In the data rows, the value 500 means zero.
Every row has one hidden group. There are 3 groups. Groups can overlap: rows of different groups may look alike. Groups are numbered from 0 in the order they first appear among the rows asked about.
Each row in order, then its group:
429,531,507,518,491,482,459,379,571,581,465,486,648,492,575,396,494,494,590,586,580,376,439,560,550,466,314,503,566,431,353,385,439,523,557,536 --> 0
483,591,573,533,380,294,358,457,428,434,430,607,516,479,574,355,505,552,515,584,493,311,527,475,542,324,447,588,556,425,423,325,386,377,458,651 --> 0
599,348,435,368,452,510,468,470,378,503,449,415,480,420,464,553,480,444,446,523,505,507,474,478,654,491,454,571,501,342,452,441,472,500,500,383 --> 0
635,481,593,387,592,661,540,649,630,463,632,693,471,560,653,350,375,433,454,356,575,399,370,428,653,380,442,536,400,518,425,636,698,343,378,369 --> 1
645,629,483,559,534,539,604,382,448,424,603,483,448,592,586,502,475,625,410,402,326,555,615,414,560,510,581,588,313,397,524,485,544,443,504,625 --> 2
613,514,317,478,390,471,554,463,634,411,251,266,311,535,492,491,514,248,439,561,579,267,463,372,595,544,599,588,691,620,663,472,596,692,552,422 --> 0
480,433,499,464,593,400,534,440,397,624,457,342,448,618,489,517,746,554,551,663,352,565,561,590,365,617,670,568,603,631,713,484,331,723,377,451 --> 1
388,430,508,392,546,663,592,604,587,614,571,572,519,622,431,450,619,507,509,559,622,556,548,552,548,565,605,462,557,604,602,625,660,613,592,560 --> 1
594,519,503,472,428,463,469,622,633,436,467,487,544,583,496,442,453,519,475,564,554,339,530,479,539,448,491,635,532,453,478,419,503,469,517,532 --> 0
594,541,584,615,500,488,439,621,590,532,465,520,657,644,446,629,540,503,674,563,562,460,495,678,479,378,450,529,592,371,369,381,400,487,523,502 --> 0
351,599,456,452,531,523,472,440,499,551,466,447,479,408,363,589,438,419,508,511,542,453,407,474,396,567,444,494,545,582,508,518,494,535,577,503 --> 0
423,463,567,391,481,448,395,532,609,497,449,515,639,454,602,435,498,503,634,541,551,442,456,646,660,349,358,600,544,568,314,358,356,433,422,511 --> 0
467,461,599,355,629,665,565,415,488,602,656,686,513,479,361,567,667,527,553,468,523,555,489,547,439,365,594,439,417,397,525,593,593,498,480,598 --> 1
431,350,475,524,539,569,569,489,552,480,497,443,451,478,550,549,524,471,458,481,474,520,509,471,617,522,550,362,487,515,531,523,531,545,570,588 --> 1
564,513,535,451,488,508,398,389,548,568,536,566,557,382,515,461,458,516,477,521,528,588,463,554,386,545,433,629,519,564,484,563,447,490,595,423 --> 2
343,596,663,522,608,578,662,443,618,486,630,508,544,503,608,564,602,648,578,542,504,649,636,642,634,578,747,527,494,395,683,617,527,604,539,624 --> 1
482,427,484,648,487,469,363,581,573,523,520,588,486,581,570,649,436,461,428,459,509,495,386,402,665,457,350,503,449,373,388,490,469,379,552,513 --> 2
562,412,538,417,533,575,366,373,628,491,612,647,464,560,394,552,367,461,407,361,542,611,338,456,404,474,418,580,405,346,449,643,502,335,488,371 --> 1
443,529,512,388,551,625,480,387,603,640,582,614,577,347,520,373,589,514,518,521,543,531,456,601,591,411,411,560,467,579,415,504,523,450,544,496 --> 2
585,643,489,466,420,441,367,586,466,467,455,525,527,527,470,649,452,461,456,548,580,333,426,405,434,475,396,566,575,350,424,442,504,477,382,513 --> 0
562,384,414,580,499,506,401,543,417,553,433,470,467,499,653,559,495,362,492,502,566,510,407,500,407,541,445,608,573,642,492,541,501,515,437,363 --> 0
399,574,512,631,553,436,452,364,643,536,437,410,566,423,382,431,445,429,616,567,522,499,413,624,546,613,421,639,602,470,490,482,399,600,489,586 --> 1
545,479,571,443,616,450,481,557,462,679,514,510,584,417,594,658,573,505,659,634,496,500,434,662,367,635,474,601,621,550,558,538,417,600,444,652 --> 1
352,453,520,558,417,537,480,478,463,438,484,447,572,350,511,464,482,525,433,580,596,402,528,458,545,517,500,536,537,355,517,452,509,510,613,426 --> 0
438,500,427,395,417,452,413,550,630,462,497,538,510,423,361,468,427,508,409,444,475,495,481,414,438,463,367,588,413,349,376,422,459,339,626,350 --> 2
588,659,411,465,524,578,541,586,377,550,442,318,523,486,579,359,470,384,493,490,510,467,426,491,380,571,403,594,493,379,404,472,511,580,441,532 --> 1
480,526,555,561,583,665,707,406,430,539,646,582,570,435,583,569,651,677,503,517,482,518,676,558,398,473,621,466,417,568,595,541,624,596,639,446 --> 2
416,587,394,504,438,494,394,649,649,448,486,612,232,475,391,648,550,419,263,367,438,546,449,275,540,350,561,360,414,629,568,582,542,346,371,602 --> 1
570,375,555,587,477,613,480,598,564,553,559,564,615,564,460,639,573,534,516,564,657,638,530,619,477,556,511,487,600,368,548,608,535,571,551,356 --> 0
532,507,469,387,563,596,451,624,632,601,559,600,547,518,486,420,583,488,500,474,530,496,444,503,455,382,371,642,424,641,339,469,475,466,413,587 --> 2
355,348,485,618,539,495,466,353,495,529,439,406,504,548,557,413,408,389,545,525,537,451,383,514,422,605,442,471,588,588,477,562,479,560,387,372 --> 1
527,580,467,373,510,529,465,528,633,551,506,530,453,354,656,546,548,430,437,523,563,461,444,434,536,506,456,532,530,555,518,532,557,494,615,440 --> 0
624,499,546,641,480,579,460,345,493,467,527,502,584,463,468,371,459,471,481,528,625,431,435,495,589,512,431,466,523,502,481,529,539,476,406,522 --> 0
412,437,516,382,475,567,481,546,355,508,521,508,554,452,623,610,475,490,456,552,656,458,475,493,465,513,481,627,545,591,513,519,561,543,653,626 --> 0
646,584,644,519,590,554,574,437,553,397,592,496,503,635,557,604,447,558,539,432,472,541,497,528,656,508,648,421,452,496,597,586,484,503,399,553 --> 1
642,657,613,587,605,666,581,520,596,474,636,685,486,560,428,477,462,479,508,393,535,447,457,468,388,389,547,629,412,548,512,637,669,430,605,483 --> 1
531,530,478,585,415,505,377,465,574,549,501,512,574,379,437,599,480,519,438,538,588,571,498,522,493,538,404,408,517,617,438,484,476,455,644,605 --> 0
405,416,540,427,557,623,554,647,511,596,626,636,563,515,462,477,651,594,489,548,546,445,565,449,395,392,451,517,445,605,451,507,630,489,484,625 --> 2
443,476,488,544,498,546,518,645,403,571,453,416,539,556,420,351,486,437,539,535,585,516,476,534,416,539,456,368,575,472,447,508,511,591,652,411 --> 0
573,434,441,390,453,477,396,355,483,543,459,511,472,541,652,603,510,415,487,510,536,529,425,461,615,524,440,598,558,558,476,536,438,492,367,621 --> 0
529,559,465,502,464,536,524,633,468,478,465,405,534,403,529,403,550,493,462,542,551,460,546,457,534,500,474,465,545,481,496,433,504,568,411,409 --> 0
434,490,267,544,279,426,445,352,632,270,330,334,356,454,469,519,401,437,320,349,435,608,596,328,432,362,513,556,439,528,391,362,472,373,532,469 --> 2
442,503,598,381,457,558,531,500,490,532,545,576,619,531,477,517,517,560,553,581,660,482,564,635,414,534,556,473,596,552,574,541,613,571,650,613 --> 0
592,535,501,427,548,415,440,425,480,585,433,396,550,536,351,387,469,442,633,564,493,530,405,636,440,615,441,428,584,483,462,485,371,582,528,422 --> 1
610,457,574,357,572,552,592,540,473,330,610,399,467,522,403,431,438,586,409,377,387,589,528,378,630,483,596,355,306,569,525,529,466,395,637,521 --> 1
364,531,150,653,192,371,569,616,579,182,195,365,239,356,342,388,102,247,352,209,452,417,547,408,485,469,404,446,457,533,362,361,719,361,479,657 --> 2
514,452,609,571,576,500,530,448,657,352,561,557,393,451,537,377,526,528,503,393,397,474,490,414,648,366,622,375,390,544,554,529,485,399,570,400 --> 1
376,640,371,424,481,527,492,633,446,485,341,471,273,362,451,425,687,315,442,515,502,469,460,407,591,484,662,473,633,421,686,537,553,670,649,548 --> 0
585,614,492,435,542,484,502,494,451,550,445,408,542,426,345,628,456,402,583,525,576,464,387,564,384,608,441,429,606,361,464,507,465,586,425,511 --> 1
420,664,439,448,503,513,474,408,491,522,473,463,463,380,394,456,490,424,453,514,519,431,417,463,583,528,447,411,515,527,463,532,498,522,406,398 --> 0
361,594,524,519,614,384,487,441,597,635,499,459,457,439,497,352,550,521,608,576,351,630,464,593,518,726,572,413,557,518,644,564,367,617,367,432 --> 1
466,627,488,571,460,527,509,631,490,476,439,385,577,438,446,629,510,484,487,580,537,344,506,394,384,496,427,431,529,356,446,405,478,555,540,384 --> 0
573,663,545,594,533,609,502,531,469,651,594,660,553,626,598,521,602,535,532,544,584,571,476,638,435,515,479,576,527,428,529,572,571,519,448,556 --> 2
369,351,470,470,565,567,505,574,545,572,479,525,391,521,475,470,549,375,492,483,522,496,375,466,638,519,551,463,531,576,550,595,563,524,507,446 --> 0
472,532,542,453,577,403,424,483,528,627,487,469,510,370,443,521,506,490,600,591,455,479,397,574,446,637,432,359,585,581,533,494,397,601,405,459 --> 1
653,596,476,416,408,509,453,479,466,411,476,431,516,359,398,594,446,505,410,537,593,424,493,382,390,497,472,500,515,397,466,447,515,481,467,377 --> 0
570,390,570,627,579,632,471,369,480,576,656,807,449,491,459,573,448,478,424,367,525,539,401,424,640,444,459,437,379,444,464,666,654,309,614,550 --> 1
461,403,553,651,477,566,444,445,544,487,545,540,608,405,466,463,417,467,502,513,686,467,436,518,381,525,428,523,557,483,455,553,534,458,632,586 --> 0
356,528,529,595,569,492,498,361,498,574,529,500,487,366,359,535,556,530,507,535,450,434,475,464,594,504,557,425,492,595,564,497,499,518,416,559 --> 1
476,498,602,369,572,543,543,500,474,389,588,604,386,592,392,650,485,500,470,346,424,484,479,399,535,337,613,385,365,375,523,563,544,387,531,437 --> 1
639,423,450,445,546,588,548,486,597,547,496,414,501,382,539,354,504,431,511,489,518,506,466,488,469,553,492,350,490,529,530,544,534,598,637,456 --> 1
550,446,546,358,448,456,438,502,527,558,467,553,590,600,553,497,565,514,558,631,629,391,477,573,636,495,483,540,644,524,511,447,490,557,394,380 --> 0
355,416,555,638,565,469,511,574,528,659,480,478,615,454,535,441,621,529,687,659,498,581,510,703,496,616,536,520,632,642,532,519,403,677,377,592 --> 2
630,410,535,383,407,309,362,637,409,395,422,523,590,427,631,395,497,579,572,516,406,364,556,522,374,278,367,598,459,645,266,210,302,357,459,559 --> 0
437,426,464,412,512,548,513,544,359,531,465,421,524,494,585,442,422,401,528,511,565,524,456,557,560,589,454,414,541,575,473,541,499,570,464,431 --> 0
389,438,585,558,575,683,541,430,456,574,699,840,434,439,573,370,504,513,431,388,576,502,466,450,390,412,553,478,397,629,555,683,740,423,415,380 --> 1
384,448,537,614,576,463,488,592,366,573,514,497,471,524,614,618,506,509,565,585,446,433,445,479,536,567,513,383,530,492,563,502,449,557,442,452 --> 1
465,564,178,530,242,364,543,485,644,269,256,407,258,564,400,661,195,313,369,250,403,483,563,365,377,449,454,401,440,614,363,368,649,355,493,388 --> 2
623,422,558,640,625,444,546,636,592,559,520,532,443,404,508,592,578,530,546,550,411,424,460,500,431,553,586,476,502,643,603,523,492,541,562,357 --> 1
535,546,587,405,578,416,517,489,466,395,547,502,425,499,501,453,418,506,525,452,417,404,441,428,513,488,613,587,448,537,565,529,458,441,439,494 --> 1
571,355,249,458,293,407,573,479,466,312,296,432,304,460,514,404,283,371,415,290,419,578,598,458,644,480,490,478,478,381,418,421,648,424,629,477 --> 2
482,415,567,580,623,378,536,374,407,566,516,460,474,514,605,356,512,513,615,560,383,503,450,577,534,626,564,516,513,644,611,533,416,585,648,460 --> 1
386,376,551,473,469,386,379,503,370,512,416,506,638,367,428,557,476,469,647,536,495,354,416,604,567,350,285,613,561,607,252,301,333,415,517,526 --> 0
578,491,464,473,494,357,375,482,493,524,404,387,494,359,356,621,414,406,550,492,481,482,351,525,477,558,363,385,528,395,421,443,332,491,390,567 --> 0
541,504,561,441,440,366,488,529,380,542,468,590,626,542,570,493,571,632,612,593,446,377,607,631,535,357,452,416,527,384,379,314,435,443,493,469 --> 0
466,500,498,502,419,466,485,479,488,461,495,469,561,650,570,477,507,545,474,599,583,359,554,452,492,508,493,637,558,607,518,435,535,521,508,641 --> 0
618,474,305,636,310,544,428,451,372,359,402,360,470,493,567,563,631,532,286,432,443,771,679,378,456,326,545,501,406,590,443,392,405,440,354,541 --> 2
564,621,405,400,489,528,454,408,654,518,436,408,469,576,519,359,458,394,466,465,508,524,430,469,458,538,415,401,512,564,459,505,475,546,554,360 --> 0
394,528,499,506,419,520,434,646,584,406,482,435,563,454,549,567,417,489,441,503,583,437,490,406,585,479,446,381,508,573,441,468,480,454,418,561 --> 0
475,391,603,433,565,496,634,618,356,436,591,458,495,506,423,641,552,652,514,492,399,584,609,541,382,547,718,539,468,432,649,575,457,547,634,594 --> 1
516,530,530,582,562,589,669,458,348,454,633,480,512,346,536,447,503,656,449,419,385,604,642,471,451,519,616,518,344,644,542,559,572,489,436,472 --> 2
461,519,558,533,533,496,540,620,476,492,449,399,589,400,550,610,480,443,660,548,571,427,444,658,509,568,482,591,606,402,498,484,474,610,572,559 --> 0
566,582,550,544,590,602,637,415,417,599,531,492,566,496,586,478,596,520,557,574,559,534,550,648,499,591,614,610,577,403,626,555,570,661,578,431 --> 1
388,593,405,368,515,513,494,543,410,490,411,375,462,403,624,533,421,359,481,466,551,494,402,472,602,590,472,465,536,542,516,535,506,558,653,536 --> 0
467,656,583,447,555,501,578,596,584,396,588,413,493,576,371,446,441,593,461,426,398,543,531,464,508,507,597,557,362,501,568,549,452,437,413,537 --> 1
386,482,520,582,549,542,652,458,351,449,599,499,482,572,609,530,487,659,422,411,373,598,645,424,398,512,606,426,294,594,543,537,539,442,485,491 --> 2
348,359,175,423,223,331,538,475,469,225,214,378,242,460,473,639,125,271,360,212,394,436,560,330,412,450,401,428,451,558,342,357,668,317,369,586 --> 2
600,621,533,372,613,344,480,427,350,604,498,475,437,477,467,544,467,493,589,550,394,481,403,516,474,665,512,587,533,629,569,525,406,552,380,517 --> 1
519,536,384,396,436,467,557,443,545,518,542,614,375,591,362,523,419,553,349,439,427,552,590,415,522,580,506,612,391,474,558,565,691,411,447,598 --> 2
577,487,547,517,429,541,469,507,464,467,525,490,613,646,410,375,473,534,500,570,672,436,535,510,595,519,498,347,582,449,495,501,527,552,556,397 --> 0
504,528,575,495,594,620,682,569,357,443,657,459,522,356,651,359,506,650,454,421,443,609,633,465,655,504,658,594,331,390,569,581,584,490,499,655 --> 2
599,538,463,368,524,592,500,485,549,525,550,566,430,472,393,412,555,471,421,460,516,594,480,416,367,526,550,550,456,539,574,597,589,530,484,549 --> 1
465,388,475,415,491,477,379,369,472,520,524,598,502,414,637,450,475,490,452,490,518,508,411,502,640,502,404,615,487,351,430,530,485,436,584,438 --> 2
532,582,471,577,455,333,328,564,563,460,357,497,376,647,492,549,405,304,529,528,567,340,296,469,368,470,446,543,626,527,499,508,429,476,426,583 --> 0
495,630,564,417,627,396,513,491,416,525,507,436,437,585,393,609,504,509,604,532,356,498,439,526,453,624,554,596,529,536,606,549,377,573,379,487 --> 1
438,504,471,378,535,559,538,622,546,536,447,357,585,529,507,401,537,444,543,568,572,415,473,533,482,529,457,635,586,519,467,438,525,642,495,557 --> 1
402,610,494,643,426,425,416,654,550,507,465,529,579,480,575,581,532,534,471,566,532,451,507,501,458,469,407,473,539,496,447,411,465,455,575,475 --> 0
537,572,494,443,604,333,477,555,645,633,463,413,487,632,537,651,600,547,618,643,375,532,500,633,544,685,569,394,619,602,647,514,348,682,378,376 --> 1
370,662,455,641,469,489,474,626,512,473,467,435,491,649,510,579,522,458,475,530,535,430,481,418,434,483,460,403,522,575,445,447,476,524,572,608 --> 0
501,566,565,371,587,643,718,475,597,460,642,486,514,459,615,506,511,648,442,438,440,589,639,490,412,508,653,487,372,466,582,579,599,500,368,644 --> 2
602,533,528,445,528,710,310,505,442,570,578,740,424,541,651,661,561,358,418,384,666,758,311,507,626,391,497,474,502,342,490,776,552,402,364,468 --> 1
591,596,476,373,575,528,455,567,411,580,468,602,368,441,432,660,537,329,495,467,543,547,361,525,383,513,568,635,574,581,614,648,518,536,496,654 --> 0
357,377,350,368,389,598,623,535,407,451,495,480,393,640,398,497,667,596,283,464,430,641,729,390,543,431,642,374,399,574,596,466,603,502,354,608 --> 2
421,533,498,589,465,551,486,392,653,491,507,497,530,532,500,530,516,514,450,555,570,430,521,463,431,520,502,601,543,592,532,526,542,516,498,368 --> 0
565,637,549,646,545,610,642,395,607,522,626,594,524,620,538,393,614,639,439,515,458,433,621,452,389,420,554,491,405,381,525,479,636,503,367,446 --> 2
524,506,576,511,593,358,545,555,351,491,510,443,424,566,532,527,551,560,553,507,318,528,520,496,426,566,648,594,469,501,614,509,372,550,539,371 --> 1
598,507,501,380,459,493,275,496,634,362,566,572,421,420,592,447,392,456,313,352,505,574,324,270,594,428,401,600,354,452,427,580,420,293,499,618 --> 1
418,596,540,481,559,579,663,387,507,410,622,491,479,542,500,536,469,631,451,393,371,550,616,409,427,490,587,590,323,501,560,523,572,421,445,420 --> 2
360,400,477,589,552,595,606,434,529,569,464,393,586,627,629,411,497,417,580,565,610,428,474,579,597,582,408,436,565,636,464,517,558,647,455,591 --> 1
426,413,493,483,545,302,455,394,370,603,462,415,525,554,447,494,493,530,628,603,403,557,471,641,558,703,492,576,609,429,588,509,334,654,604,464 --> 1
476,378,532,634,456,509,470,567,524,559,531,579,601,426,405,449,559,559,516,606,614,535,553,611,482,565,476,453,565,426,505,523,532,530,427,606 --> 0
378,454,444,645,469,532,447,351,580,497,437,425,498,644,351,386,461,402,491,520,565,469,446,465,382,524,426,458,553,564,472,484,516,553,573,630 --> 0
565,357,550,407,548,443,476,497,553,608,456,445,616,366,542,572,590,514,662,638,508,548,488,664,391,603,507,612,626,643,528,487,399,623,542,349 --> 2
514,443,577,398,582,626,696,610,638,500,646,511,543,566,407,449,545,661,492,440,444,627,658,509,535,545,659,590,353,542,607,581,630,508,436,537 --> 2
443,407,450,441,453,496,480,601,459,471,484,476,515,337,558,611,516,495,419,540,540,442,528,413,447,505,490,608,513,508,480,488,543,508,438,585 --> 0
540,654,536,399,444,556,456,499,438,529,519,564,607,611,579,468,468,521,514,554,639,519,505,602,378,542,446,454,553,353,481,525,525,497,393,657 --> 0
479,556,595,411,580,540,557,438,477,380,604,591,372,532,614,426,440,524,494,316,407,523,491,426,464,397,586,494,337,538,500,582,550,355,535,629 --> 1
349,637,500,462,533,576,637,444,475,492,582,505,489,496,388,589,579,636,438,472,381,471,606,410,591,428,562,528,313,440,519,444,581,433,356,553 --> 2
405,380,513,476,602,374,480,369,446,655,492,457,483,409,357,381,550,507,626,634,422,507,448,601,559,698,519,591,592,601,609,561,386,664,497,349 --> 1
385,479,537,624,443,384,339,417,436,487,437,526,621,563,487,457,482,493,624,538,526,406,449,539,447,306,325,569,547,385,315,319,318,411,367,388 --> 0
480,507,568,471,561,542,606,573,573,587,542,506,537,550,556,350,658,577,551,596,541,507,583,534,468,543,569,373,556,634,626,532,543,639,572,577 --> 1
541,566,489,595,528,532,428,632,643,569,548,590,524,564,650,621,557,496,487,481,515,513,439,467,447,396,361,388,430,474,373,467,505,439,459,579 --> 2
381,478,443,618,520,535,502,498,378,551,439,473,476,385,349,643,518,373,549,542,590,528,414,542,535,544,502,346,598,557,512,566,535,578,414,402 --> 0
482,649,521,441,575,518,478,570,402,527,619,720,380,604,532,484,404,462,436,351,460,466,381,368,662,399,417,360,336,482,426,595,604,307,609,578 --> 1
588,357,543,559,445,525,485,649,602,541,505,583,585,546,385,511,545,558,530,566,593,497,572,549,394,479,502,477,592,414,504,490,521,512,351,359 --> 0
645,466,580,609,654,415,544,371,599,709,508,473,477,546,641,432,581,553,665,613,359,703,515,701,526,758,641,444,598,465,724,651,375,666,473,500 --> 1
633,582,550,539,589,369,460,655,513,651,495,476,518,649,444,665,547,504,651,616,473,527,441,643,627,653,494,390,592,486,558,535,372,652,597,579 --> 1
591,420,258,420,299,420,596,532,400,363,347,438,350,597,398,418,300,390,439,324,430,594,622,518,465,502,498,583,486,572,467,442,627,431,388,539 --> 2
468,520,545,395,568,577,647,533,486,495,639,526,485,450,438,479,532,677,467,423,378,596,641,451,556,520,617,479,327,523,576,521,567,468,510,580 --> 2
494,532,538,627,457,592,408,567,490,543,568,546,625,649,413,448,463,504,465,529,696,632,466,575,646,525,412,592,552,609,429,561,479,494,548,521 --> 2
479,384,539,434,448,544,437,568,397,495,515,533,584,576,537,632,411,493,482,500,619,548,468,561,638,527,415,354,532,390,428,526,499,453,388,645 --> 0
475,490,578,622,457,411,402,572,506,429,450,490,582,511,534,539,492,495,600,518,492,428,478,571,566,312,426,354,515,508,346,366,360,414,449,566 --> 0
640,587,528,552,466,489,424,610,394,530,442,544,500,473,467,451,512,400,510,588,647,427,385,534,564,519,452,435,639,564,512,542,540,521,566,438 --> 0
519,516,547,654,586,377,469,468,616,590,508,524,472,482,609,496,519,500,573,573,396,415,426,512,615,584,508,550,536,443,551,505,440,553,592,401 --> 1
572,375,452,524,533,577,550,356,584,554,511,486,432,387,613,631,522,474,439,480,491,559,494,439,601,537,506,378,476,351,527,562,543,541,373,431 --> 1
381,627,468,615,559,313,450,555,533,540,436,390,407,448,337,598,455,460,514,541,349,406,387,435,472,626,445,634,515,612,535,446,343,559,643,351 --> 1
444,357,541,427,576,573,673,554,402,486,636,532,493,401,422,483,527,665,469,445,380,605,659,507,494,539,625,633,383,563,566,569,600,483,634,627 --> 2
531,511,313,587,287,475,475,431,511,309,357,368,401,583,483,467,512,440,344,373,472,667,660,384,387,374,531,399,463,383,440,395,491,420,584,555 --> 2
414,464,519,523,472,378,355,585,548,541,422,521,626,580,643,624,455,462,644,547,496,374,426,604,441,355,279,361,548,645,248,293,324,416,507,639 --> 0
420,532,263,578,276,423,458,353,618,272,314,353,356,396,365,624,385,399,326,321,397,588,593,334,408,407,482,471,416,463,393,371,490,366,650,620 --> 2
580,580,443,598,512,472,455,654,455,477,427,350,476,496,578,442,362,361,505,481,511,401,361,429,478,573,381,615,520,387,444,477,441,512,577,486 --> 1
422,448,235,486,275,411,541,401,389,323,305,398,321,619,573,408,297,380,371,288,408,591,584,367,653,443,487,568,429,354,418,392,577,373,449,378 --> 2
410,369,501,519,467,613,503,563,539,496,521,536,549,608,462,369,552,506,458,552,622,524,536,507,633,530,544,608,558,419,548,556,563,541,389,586 --> 1
400,388,526,400,562,482,482,418,647,604,470,460,569,639,573,567,462,443,638,586,561,503,425,637,397,624,465,396,614,500,491,514,435,637,443,366 --> 1
440,518,543,652,494,532,485,400,383,493,512,535,567,602,654,575,552,499,543,492,568,473,497,508,461,385,442,571,514,454,417,439,481,451,646,492 --> 0
657,660,561,417,422,379,380,462,513,441,442,577,612,605,482,447,577,553,588,595,530,357,526,533,416,305,422,354,551,545,381,324,383,419,378,554 --> 0
621,610,545,446,421,523,476,390,378,482,514,480,590,358,549,539,472,560,481,600,590,426,528,480,659,518,442,562,566,591,505,492,506,513,602,476 --> 0
541,384,517,373,455,381,405,579,483,463,431,480,486,465,581,460,478,447,530,565,539,391,421,443,550,492,461,512,602,496,510,460,458,494,505,402 --> 0
563,538,337,427,387,491,619,427,488,476,501,571,320,541,344,507,582,578,267,432,342,513,695,293,569,484,599,458,384,486,626,488,709,450,589,554 --> 2
569,488,568,650,442,504,438,494,420,546,460,571,601,612,350,441,557,484,577,680,687,396,477,615,620,522,510,515,705,417,569,491,525,598,564,352 --> 0
345,368,524,622,480,551,435,458,507,574,567,553,606,616,487,603,518,554,504,535,589,661,510,579,375,555,459,524,513,442,477,542,457,499,626,605 --> 2
641,491,618,538,637,739,745,563,525,497,711,494,555,354,365,438,627,699,461,415,451,733,687,531,548,558,704,601,322,384,663,646,620,526,469,513 --> 2
355,465,605,592,677,447,723,528,556,569,585,448,557,619,583,438,670,753,651,510,153,457,716,551,573,393,585,547,313,462,472,282,384,492,416,563 --> 2
549,364,587,421,442,266,556,550,611,440,380,428,693,347,384,440,590,708,691,641,345,296,699,627,377,310,494,502,533,504,356,99,311,513,645,635 --> 2
420,599,444,529,308,360,300,606,654,392,380,507,467,589,462,512,458,459,422,490,586,581,478,487,539,478,484,479,603,343,477,473,370,398,485,463 --> 0
513,576,542,506,556,520,524,498,419,553,566,545,492,469,362,389,555,551,511,540,496,453,504,465,420,537,541,401,528,409,584,560,528,540,434,521 --> 1
634,633,557,468,567,558,565,374,611,349,597,472,434,622,457,584,398,545,453,345,401,526,472,403,447,471,569,620,313,368,516,541,490,397,542,413 --> 1
518,552,494,541,535,584,553,632,368,575,489,430,565,348,379,498,482,446,572,516,584,533,494,613,502,582,504,564,570,634,487,563,512,633,551,441 --> 0
620,408,351,635,301,544,449,625,547,326,376,369,453,615,635,506,631,516,342,424,507,737,664,413,466,343,603,564,438,385,460,436,428,480,502,565 --> 2
627,351,538,397,471,414,399,496,469,561,423,508,673,495,625,622,460,463,661,593,602,349,440,626,594,417,305,417,605,469,298,343,390,481,644,373 --> 0
488,531,548,628,577,603,690,351,495,533,664,547,524,444,507,569,601,683,466,475,406,624,693,537,385,548,649,628,381,397,590,574,617,537,605,524 --> 2
549,582,586,472,601,411,575,409,367,484,525,486,430,565,406,421,552,557,579,530,370,464,523,510,630,539,651,429,513,612,644,522,432,549,368,566 --> 1
542,480,452,406,407,487,366,366,584,415,472,450,489,594,505,475,403,466,401,475,570,482,444,377,387,471,392,442,466,499,428,495,455,408,551,578 --> 0
583,361,432,471,545,564,514,524,658,527,459,327,506,606,493,612,413,378,502,459,548,509,400,497,516,594,382,625,510,404,454,495,501,588,474,458 --> 1
349,431,547,519,503,500,462,629,537,532,465,522,658,647,467,348,536,493,681,580,580,428,493,644,369,424,381,381,579,445,359,407,412,533,612,561 --> 0
651,598,589,391,482,461,474,373,413,511,461,494,641,508,559,607,524,511,651,536,565,436,482,616,372,396,419,477,574,559,377,395,405,460,458,441 --> 0
344,351,554,542,583,506,500,611,653,545,581,588,486,412,387,429,558,540,505,510,469,472,498,487,383,469,517,617,441,529,560,538,550,483,470,408 --> 1
606,648,496,435,417,331,520,645,446,490,481,664,486,635,580,573,497,620,504,543,395,345,627,463,506,448,483,489,480,413,479,359,552,426,356,413 --> 0
558,489,584,364,471,461,486,471,412,550,498,553,596,351,511,399,588,560,580,648,572,439,561,622,523,519,569,353,637,567,548,479,491,584,414,491 --> 0
507,498,494,589,440,499,410,463,386,551,494,525,566,340,595,359,487,505,456,586,599,452,494,507,556,534,432,512,586,568,488,506,541,527,630,357 --> 0
539,395,586,575,603,482,526,461,403,558,558,566,498,457,644,495,569,543,539,535,456,435,461,521,474,506,550,602,506,610,582,540,501,520,398,435 --> 1
431,609,249,626,276,408,508,407,562,296,293,394,347,446,578,483,328,388,352,308,412,578,589,383,658,426,472,641,430,385,401,373,521,359,354,514 --> 2
379,360,359,562,423,564,662,519,355,517,523,580,339,422,614,446,647,611,305,461,398,568,752,379,368,486,659,354,418,366,661,527,727,531,479,461 --> 2
581,549,465,610,501,496,326,435,366,505,496,647,293,539,562,565,389,294,401,355,546,612,275,419,437,481,460,449,483,642,519,698,497,325,533,418 --> 0
470,359,600,608,453,498,489,522,390,425,503,582,567,395,524,532,530,536,518,531,541,410,550,511,525,343,523,460,528,587,472,462,512,431,593,377 --> 0
581,370,569,524,577,535,598,366,500,345,593,461,456,426,471,513,380,548,471,353,414,511,486,395,373,468,573,355,312,442,519,546,490,349,582,413 --> 1
545,604,581,486,582,617,700,404,353,481,651,520,528,546,379,374,540,665,500,440,428,621,652,515,515,542,644,619,380,465,614,596,613,519,524,552 --> 2
645,396,541,489,629,378,544,390,465,647,509,440,460,578,405,409,611,558,668,596,346,701,529,704,445,758,641,380,586,461,710,611,357,729,552,545 --> 1
589,500,526,559,501,542,411,618,563,572,565,649,529,460,600,404,488,487,505,505,563,527,442,534,483,497,420,350,482,497,471,574,528,449,435,376 --> 2
537,560,565,393,571,609,571,368,362,344,629,426,477,416,513,392,391,568,394,344,412,544,511,335,615,463,592,373,289,476,508,564,510,383,626,350 --> 1
